In the rows, 128 means zero.
Families of rows that turns and mirrors carry onto each other, the same ones carrying the whole set onto itself: the rest of each named row's family, in list order:
5 families of 8 rows:
subut: [125 120  91 125 135 152 174 141 117  93]
pima: [114 101 116 119 136 147 147 150 100 104]
metas: [129 121 102 120 135 155 137 127 150 116]
Miti: [128 140 112 129 159 130 140 150 135  91]
Temem: [123 110 112 137 125 153 169 142 112  90]
Nemi: [127 127 105 110 153 148 140 125 153  94]
ditov: [115 136 116 107 135 138 167 136 131  82]
zusop: [113  97 115 131 141 157 154 150 108 100]
vave: [109 127 124 101 136 141 158 137 128  80]
fiba: [133 131 111 127 143 158 148 130 156 109]
Nim: [136 112 124 139 151 149 160 162 120 106]
naz: [123 133 118 109 141 138 161 140 121  73]
muz: [132 127 115 116 131 129 156 130 145  82]
pev: [112 106 126 106 141 149 142 148 106 105]
takeg: [103 133  98 117 138 138 154 155 133 105]
Zili: [118 106 121 117 136 141 146 153 101  90]
Lelu: [141 108 130 145 150 148 144 147 119 108]
bazo: [110 123  97 105 139 147 144 157 132 113]
zim: [129 132 112 125 165 140 137 124 141  95]
fedum: [139 114 122 117 147 132 129 122 126 108]
zizet: [128 139 114 116 165 137 137 147 137 104]
bufak: [122 127 125 134 171 136 145 128 129  94]
sedop: [115 128 106 104 125 143 167 148 129 107]
Felo: [125 109 115 133 118 155 164 130 112  97]
Daki: [143 111 126 127 147 159 142 118 116  98]
fef: [129 129 110 115 146 152 141 123 153 111]
Gepe: [140 112 105 147 149 158 140 146 129 110]
gigor: [142 116 114 151 154 149 144 144 120 106]
keda: [123 133 110 104 128 136 163 143 141  89]
Zadam: [108  95 120 132 150 148 140 148 118 106]
gino: [132 120 118 136 129 158 173 134 116  88]
feder: [113 118 110 114 131 151 168 150 126 123]
Tarun: [113 111 104 128 134 156 170 145 106  96]
risir: [129 117  99 100 143 158 151 128 147  96]
kize: [104 124 100 107 129 144 155 152 137 107]
zito: [130 105 129 122 139 158 135 117 123 106]
sadef: [133 138 117 122 166 137 140 141 142  92]
kup: [141 113 129 134 151 142 132 129 122 113]
reb: [140 105 129 125 150 156 133 126 120 106]
por: [134 124 112 156 149 152 152 145 130 103]

The rest of the family of sadef: pima, Temem, ditov, fef, gigor, kize, reb
The rest of the family of feder: subut, Nim, muz, fedum, bufak, Zadam, risir
The rest of the family of Tarun: Nemi, zusop, Lelu, zim, sedop, keda, kup
The rest of the family of fiba: vave, takeg, Zili, zizet, Felo, Daki, Gepe

Families of rows that turns and mirrors carry onto each other, the same ones carrying the whole set onto itself: the rest of each named row's family, in list order:
10 families of 4 rows:
Kudov: [137 157 134 129 155 145 140 131 131 117 147 129 118 119 112 130 139 129
 134 155 103 128 126 119  99  94]
kemom: [138 147 135 129 154 128 137 138 131 121 144 121 122 120 120 122 125 119
 133 161 109 123 119 126  97 101]
fibup: [145 162 127 135 160 134 130 132 131 114 144 125 122 123 118 131 132 126
 132 151  95 132 121 133  99  91]
Sopul: [119 122 115 145 153 140 111 111 115 121 140 130 133 153 103 147 142 149
 124 137 143 111 125 108 118 108]
Nukub: [131 132 145 147 148 125 131 122 119 134 137  96 116 134 108 108 131 144
 136 158 109 170 125 129 106 112]
sepod: [136 128 142 133 145 130 126 114 120 128 130  99 119 129 109 113 138 145
 134 156 105 173 134 141 102 112]
Giku: [124 130 122 149 149 137 116 113 125 128 128 136 131 160  98 145 151 144
 126 123 129 112 128 101 113 100]
Gema: [131 139 110 136 147 104 119 108 118 123 110 128 138 135  98 149 135 140
 140 112 131 132 136 145 133 108]
dumop: [133 141 149 141 151 117 124 121 117 143 133 103 122 134 107 110 129 134
 127 154 106 172 126 139 114 109]
Pupo: [126 134 124 150 137 137 104 109 120 123 127 129 137 158  99 148 149 152
 124 123 133 116 127 107 114 113]
movom: [143 155 133 145 165 127 127 140 137 121 148 129 121 121 118 129 127 125
 132 155 106 126 117 122 104  92]
nireg: [124 133 111 131 145  99 117 113 116 124 115 129 138 138 106 141 134 151
 125 114 131 136 139 144 132 118]
nosi: [136 141 117 132 146 102 126 111 120 129 107 112 130 132 109 146 126 141
 133 111 132 122 137 140 133 117]
fes: [132 139 137 145 141 125 133 117 118 134 136 102 126 120 101 114 131 130
 132 152  96 169 125 137  99 109]
ninuf: [134 129 147 144 146 129 118 126 121 125 134 101 123 134 103 113 144 130
 136 157 116 173 122 145 107 103]
Dig: [124 135 115 131 145 108 126 121 121 131 116 112 143 137 109 149 133 155
 138 110 121 129 131 141 141 109]
fomab: [119 133 112 127 147 105 126 106 109 125 118 119 142 140 109 141 136 143
 139 110 129 135 138 149 129 110]
Vudu: [111 137 115 136 150 105 126 114 115 128 113 113 134 133 113 149 135 147
 133 114 140 130 130 139 139 112]
Zasid: [138 159 132 134 156 140 140 138 132 128 145 127 117 117 118 122 132 126
 132 156 111 126 121 129 104  99]
novu: [129 137 148 132 142 121 130 120 125 136 137 106 118 134 100 113 129 141
 130 154 109 171 130 139  95 108]
kele: [124 118 126 148 141 137 112 114 116 129 138 121 120 159 107 149 142 150
 128 128 147 116 124 108 119 111]
rigi: [128 128 122 156 144 129 101 114 118 121 129 125 131 148 110 158 149 145
 122 124 137 110 124 113 118 111]
Vavo: [137 156 136 141 169 138 135 133 133 127 153 124 123 121 111 134 134 122
 131 156 104 128 125 133 100  97]
mefu: [138 153 134 139 152 135 138 137 133 129 146 110 116 125 119 128 133 119
 128 153 105 129 115 123  91  95]
kad: [135 138 148 135 151 115 120 117 123 125 133 101 125 128 101 115 141 141
 131 149 109 177 132 137 103  96]
pipot: [123 121 123 152 150 131 106 113 119 121 131 130 130 159  93 152 149 152
 125 134 131 114 125 106 115 106]
pibe: [124 123 120 151 157 137 115 120 124 125 131 126 124 154 104 151 154 151
 123 127 143 118 131 104 120 111]
gofan: [126 133 125 156 143 138 113 120 127 127 133 126 120 159  95 153 144 146
 126 127 140 117 119 105 120 113]
ruf: [122 134 113 129 146  98 126 108 124 121 117 113 134 139 110 148 134 147
 131 122 139 130 138 145 138 115]
pege: [117 127 119 152 143 144 110 110 128 126 126 125 131 163 106 147 134 146
 127 127 131 123 130 100 121 108]
pelo: [136 139 150 138 151 129 122 117 115 136 135 104 122 129 100 113 136 135
 127 144 103 176 129 132 103 106]
Zumo: [129 136 123 133 147  97 121 109 126 124 107 115 130 140  97 142 139 149
 130 113 133 133 135 144 136 112]
kapod: [138 151 137 130 160 128 129 129 136 112 151 129 117 116 117 125 134 120
 144 150 107 127 113 128 101 107]
giti: [135 150 137 138 162 140 132 133 133 120 146 128 117 120 119 126 131 128
 131 167 111 119 116 129 103 110]
Galu: [140 138 148 151 148 117 120 112 116 133 135  97 122 143 106 112 138 131
 129 155 108 169 127 131 100 111]
bog: [134 158 124 134 154 130 143 134 124 113 145 125 114 113 116 135 136 131
 137 158 106 126 115 131 101  96]
sanu: [137 133 144 145 148 126 122 114 127 133 137 101 121 124  98 118 145 132
 129 154  99 173 125 136 106 100]
zisu: [119 128 113 139 139 101 120 108 115 124 107 117 136 131 110 146 139 151
 138 118 143 134 134 134 126 115]
Feze: [120 134 114 128 142 107 126 115 113 132 120 110 135 136 104 145 129 146
 127 117 134 139 136 144 145 121]
niz: [124 120 116 157 140 142 110 108 112 131 135 128 130 150 101 147 144 154
 123 132 138 124 125 106 115  98]

The rest of the family of Zumo: Kudov, Sopul, dumop
The rest of the family of nosi: Galu, bog, niz
The rest of the family of sanu: kemom, Pupo, Vudu
The rest of the family of Nukub: fibup, Gema, kele
The rest of the family of rigi: fes, mefu, zisu

Families of rows that turns and mirrors carry onto each other, the same ones carrying the whole set onto itself: the rest of each named row's family, in list order:
3 families of 6 rows:
H: [120 146 118 136 128 128 123 120 139 171 126 137 129 130 105 156]
A: [133 135 115 147 121 109 122 111 137 156 118 134 132 163 121 159]
P: [110  96 133 125 132 144 134  97 144 149 124 140 107 130  98 119]
E: [107  97 114 133 131 136 135  95 143 152 129 141 106 137 102 110]
W: [119  89 123 126 119 140 129  98 149 141 122 129 107 143 105 115]
M: [126  92 118 132 114 133 137 101 142 126 114 134  94 143 104 127]
G: [129 132 127 125 126 121 106 123 147 166 124 135 130 128 111 156]
C: [127  88 122 143 116 129 138  99 154 132 121 131 109 155 112 121]
F: [122  97 115 156 129 121 150  94 149 145 123 139 109 147 113 118]
B: [128 138 123 125 119 117 113 124 132 142 121 149 120 146 108 165]
Z: [122 132 118 129 130 124 106 115 144 175 117 125 132 135 111 150]
D: [121  94 131 154 128 127 147  94 154 146 127 139 120 154 113 121]
K: [126 147 119 147 122 121 132 115 138 166 127 138 137 150 113 158]
U: [123 102 128 140 125 129 149  98 134 124 116 148  92 143 105 136]
T: [119 104 111 136 124 130 149  92 129 134 116 145  90 139 105 124]
L: [139 134 129 137 117 115 120 112 141 160 120 136 137 152 125 159]
X: [123 149 114 139 124 120 128 121 130 152 124 146 121 141 103 165]
S: [123 139 111 129 126 117 112 121 128 144 113 143 111 142 102 165]

The rest of the family of U: A, P, Z, D, S
The rest of the family of L: E, G, F, B, T
The rest of the family of C: H, W, M, K, X

Families of rows that turns and mirrors carry onto each other, the same ones carrying the whole set onto itself: the rest of each named row's family, in list order:
4 families of 4 rows:
Dozo: [123 132 105 112 107 165 134 109 155 149 130 125 155 119 145 111 109 125
 113 137 139 152 115 134 129 144 161 149 133 114 147 152 169 141 128 144]
Pup: [106 136 127 142 112 137 128 131 131 138 137 123 145 162 132 111 130 126
 132 122 133 159  89 141 130 166 144 148 145 124 122 129 158  86 130 126]
zigov: [127 109 113 108 118 137 159 127 137 130 143 149 119 152 100 121 120 119
 112 124 158 141 103 144 136 134 130 145 130 138 117 114 155 121 120 141]
pesi: [122 124 111 137 111 146 132 106 157 146 120 119 156 122 146  96  95 130
 113 130 144 148  97 147 126 145 157 146 131 118 128 153 162 139 108 130]
duf: [129 105 128 130 125 139 142 122 142 129 124 138 129 148 102 112 123 127
 113 135 151 134  95 144 151 117 130 147 137 140 119 102 157 125 124 123]
pigu: [125 121 106 108 125 144 145 132 132 133 143 133 133 142  99 114 130 125
 102 140 135 139 107 147 158 135 133 140 136 141 122 102 162 119 136 136]
mivuv: [108 153 137 113 124 159 124 112 158 118 135 137 124 139 128 116 124 107
 111 142 149 116 114 141 129 125 136 148 164 138 122 143 152 132 141 153]
val: [108 129 114 123 112 151 139 108 148 147 121 140 151 125 130 101  95 133
 124 132 141 143 108 132 130 169 152 150 118 106 140 153 168 136 115 141]
kores: [101 143 124 128 104 151 119 119 131 139 130 100 145 153 118 106 131 126
 117 130 131 161  99 144 119 163 158 128 137 123 119 132 161  98 142 129]
Fiku: [116 139 119 124 117 130 131 126 125 144 130 110 143 157 118 106 126 127
 149 125 136 146 102 149 124 158 152 122 145 112 120 129 154  97 128 113]
Rupez: [116 152 136 122 120 142 131 122 154 129 123 138 120 146 134  97 113 106
 117 141 174 124 100 145 129 138 134 164 164 125 126 152 163 134 143 154]
tilef: [109 153 132 114 129 136 133 117 150 124 124 147 117 134 132 109 112 106
 133 143 156 130 113 145 135 112 144 144 160 117 125 159 152 130 129 146]
vifu: [108 154 143 122 125 144 126 122 151 133 133 130 119 145 137 108 102  96
 120 143 159 127 109 153 135 135 157 145 170 122 131 152 155 132 147 142]
sop: [117 125 102 123  93 151 135 106 147 150 120 125 150 122 131 107  93 133
 124 143 127 138  97 137 131 150 149 146 115 125 137 142 168 139 113 135]
Sabu: [134 108 121 110 126 154 152 124 137 126 138 142 140 145 102 106 117 120
 107 139 148 145 100 146 137 118 132 144 130 131 118 106 152 133 113 146]
zor: [ 98 149 122 131 113 144 121 138 138 140 132 112 142 151 124 109 138 121
 142 112 141 155 104 145 135 150 140 138 149 119 113 126 149  95 140 119]

The rest of the family of Rupez: Pup, zigov, val
The rest of the family of vifu: sop, Sabu, zor

